Named moves, each a turn or a mirror, and the order they were made in; the first pair answered
J (before |-> after):
[ 16 -12   7 -20  -7  26   4  17  11  -8] |-> [ 14 -19  13 -12 -15  18 -11  20   8   7]
[ 25   9  -5 -11 -16 -11   6  10   3  -3] |-> [ 25   8  -3  -8 -18 -12   2  11   2   1]
[  5  -4  20   0  27 -10  10  -5   4 -20] |-> [  5 -12  28   9  16 -19  -9  -1   0   1]
V (before |-> after):
[ 15   5  -7   5 -14   4  -3   9  -3  -9] |-> [  3   7 -13  10  -8   5  -4   0 -11 -12]
[-11   6 -14  -3  -1  12  -1  -2  -3  -5] |-> [ -4   1  -3  -6   6  14   7  -2   3 -13]
[-20  -6   8  -2  18  -6   7  -6  -6  -7] |-> [  4  -8  20 -13   9  -6   8  11   9  -1]
[  2   4  -2  -5 -19   9 -12  13   4  21] |-> [-24   3 -12   7  -3  10  -8  -8 -12   8]
A (before |-> after):
[-13   6 -16  -7   1  -5   8  -2  -1   7] |-> [-4 -4 -6 -9 -6 15  6  5  9 -9]
[-10 -30  12 -20 -13  32 -15   9  16   7] |-> [-32  -4 -12 -14   5 -13  -5 -10  -6  40]
[  3 -13  18  23   7  -6  -2   1   2 -10] |-> [ -4   2   3  23  12 -18   5  -4  -6  -7]
Y (before |-> after):
[-18 -13   6  -4   5   7 -16  -3 -13  16] |-> [-24  -5  -6 -11  11  13  -7  -6 -13   9]
[ -9  -9  -5 -12  14   2   8   1 -11  -6] |-> [ -4   2 -11  -5  10  -3   9   2 -13 -13]
[ -7 -20  14  12  11  21 -13  -5   8 -18] |-> [-10 -14   4   9  14  25  -6  -7   8 -24]
Now pairs of rows:
Between the rows of a pair lie two moves.
[  3  14 -22 -43   4   5  21  10  13  16] |-> [ -1  36 -39 -13  -5 -11  11   3  -6   7] => V then Y
[ -5  12 -14 -15   0  19  19   6   9  -6] |-> [ -3 -15  12 -13  -8  19   0  13  14  14] => V then A
[ -2  18  -4  -2   0  -6   9   3   4 -15] |-> [ -1  -6  15  -8  -2   7   0   7  12 -11] => A then Y
[  2  -3   4   9  -8 -10   6  -1   3 -22] |-> [ -5 -19  14   2  -3 -11   2  -4   4  -7] => A then Y
[ -9 -13  -4   1 -18  31 -14  -3  -9 -12] |-> [-19  -2 -14  -9   7  22  12 -16 -12 -17] => A then J
[-14  -1 -13 -12  -3 -25   8  -6   3  35] |-> [-19  -5  -8 -11  18 -21  25 -18   1  15] => Y then V
[  3   2  -2 -13  -1  -3   0   8   5  16] |-> [ -4   5 -13  -9  -1  15   2   4   3  -7] => V then A
[ 18  15  -5   0  10 -19  22  -3  -4 -18] |-> [ 33  -3  14  -4 -11  -7   5  15   9  -9] => V then A
[ 13 -25  30  -3 -14  25 -16  13   9   1] |-> [-19   1   2  -7  11 -22  -1  -9 -14  40] => A then Y
[  1   8 -10  -2 -16   2 -21  -2  -5  20] |-> [-19  -4  -5   0   9   8 -10 -22 -11   5] => Y then V
[ -7 -22   1   3   8  11   5   0   9 -11] |-> [  2 -15  -6  -8  -1  13   6  10  16  -4] => V then Y
[  4  23 -26  -4  -7  -7  11   3  -1  -4] |-> [ 12 -11   1 -11 -15  19  -2  14  15 -10] => A then Y
[ -7   0   0  16  -7  -5 -13 -17 -21 -14] |-> [ -2 -11  11  12  -7   8 -12 -14 -14 -22] => J then A
[  0  -8   0  12  -4   0 -12   7  -2 -21] |-> [ -4  -8   2  13   0 -19 -15   5  -6  -1] => V then A
[-24 -13   1  -2  17  21  18  -8   3  -6] |-> [-28 -10  -2  -2  20  12  19 -12  -1   1] => A then A
[ 16 -11  12   0 -20   5 -18  18   8   9] |-> [ -3 -12  -4 -26  -3  25   2  10  13   0] => Y then Y
[ -4  -9  -3  -9  -8  19 -14   5  -4  -2] |-> [-14  -4 -11 -10   1   4 -10  -3 -12  12] => A then Y
[ -8  -4  -4  -3 -12   2  -2  18  15  18] |-> [-22   0 -16   3  -4  15   3   6   7  -6] => V then A
[ 12  -5   8  -6  -1  13   0  14  12 -13] |-> [  5 -14  11 -11  -1  15  -5  13  12  -2] => J then Y
[  0 -10   5 -13  10  13  10   2  13  -8] |-> [-12 -12   3   0  -5   1 -14   1   0  18] => J then V
[ 21  -6  18   1  -6   2   0  11  -2 -17] |-> [ 12 -12  17 -11   1  10   6   8   1 -16] => Y then Y
[ -7  -5   1 -10   9  -5   3   0   2  11] |-> [-5 -3 -1 -3 -2 -7 -7  4  0 16] => A then J
